Each path below is one point turned by a fixed rotation once a step. After each direction that follows a path, write how fast that rotation turns it, in degrees each step (0 if it stays still).
Each turn is a multiple of 5 degrees from 10 to 175, or 0.
Each row of a path follows its step; steps can be skipped.

step 9: [ -3   6  12  17  -2 -26  22  -8   5  36 -20  -9  10  -2   7  24  21   0
  45   2 -18 -26  16 -30 -42  -5 -33   8  21 -48   6  -4  18  -7  21  33
  23 -16 -10  22   0 -17  12  40   2  -3  32]
step 19: [  1  60  -4 -35  14  -1  42 -15 -15  -7  -7 -45  24  35 -13  -6  21   1
   8  25  32   0   5  41 -28  23  -5 -19  13 -12 -16 -22   3  -4  -3 -15
 -24 -12 -20  12 -11   4 -11  10   1  24 -22]
step 20: [ 25  25  32  24   2 -22 -27   0 -25   1 -34 -14   9   0 -21  10 -11  15
  17  10  26 -27  20  47   0  17   1 -19  46  -2  39   7  19  -6  23  39
  21  12  29 -18  11  -6  10   0  -1   6 -30]
step 22: [-14  30  18 -13  -2  32  19  -2 -35  22 -45  -7  14  26 -12  -2  22   5
   6 -10  34  -1  20 -19 -36   9  12  23  -6  26  14 -31  -3 -15  -4  19
  15 -49   4  13 -35  32  -9  -8  15  -1 -25]
step 23: [ 22  34  20   0 -15  -8 -24 -10  -1   6 -29  -7   8 -35 -11  22 -16  27
  45 -29 -14 -15 -15  23 -36  22  31  -4 -14 -21   4  -7  11   5   1  26
  -3   9  -5  -7  -8  46  13  37 -10  40 -17]
step 26: [ -4  27   3 -11  33   6 -10 -10  14  15 -29 -15  10  14  36  50 -28  16
  23 -15  21 -22  -6  31 -28  -1   1  17  17  20  -2  24  53  20  -6  28
  27  18  -5  22   6   8  34   8   3   3 -13]
step 31: [  5   8 -15   7  30  -6 -13   4 -13  19   1 -45  44  17  14  21  39  -4
  13   9  38  15   3  13 -43  33 -11  10 -14 -10 -10   1  -9  19  13  -9
  10  10  10  11   1  -8 -27 -52  10  23 -40]
Directions:
[  8  -1   6   9  -5  -2  10  -4   2  -4  -4  10  -5  -3   5  -7 -10   1
   3  -1  -2  13  -7   3  -5  -5  -6   0   2 -17   2   1  -1  -5  -1   6
   5   0  -1   1   4   5  -6   2 -10  13   9] => 155
[  6  -2   4  -3   4   0  -8  -7   7   2  -9   3   5  11  -2  -4  -3  -8
  -4  -9  14   3   5  -1  -5  -3  -9  -3  -7   2   6   6   9  10   2   6
  -1   7   4  -2   6  -7  -4 -12   3  -4   8] => 70
[ -2  -7   2   0   4   4   7   6   3   2   3 -11  -5   0   8  -1  11  -9
   0   5  -1  -2   2   4   5  -3  -9  -6  13   1  10   8  11  -3 -13  12
   4   2   1   5   8   0  -2   2   5   6  -7] => 60
[-11  -5   7  -1   8   5   0  -9  -4  -3  -8   2   3  -8  -2  -2   4   2
   4 -11  -9   0   0   5   8   0  -4  -4  -9   8   4  13  -3   8   3 -10
   7 -12  -2   2   1   0  -1   1  -2  12  -1] => 35
[  0  -4   0   7  -7  -2  13   1   4  11   3   2  -4 -13  -4   8  -3   6
   3  -2   9   0  -4  -9   1   8  -4  -6  -1  11  -2   9   2  -4   0  -1
  -3   5  -3 -12  -3 -14 -10  -1  -5   0  -3] => 115
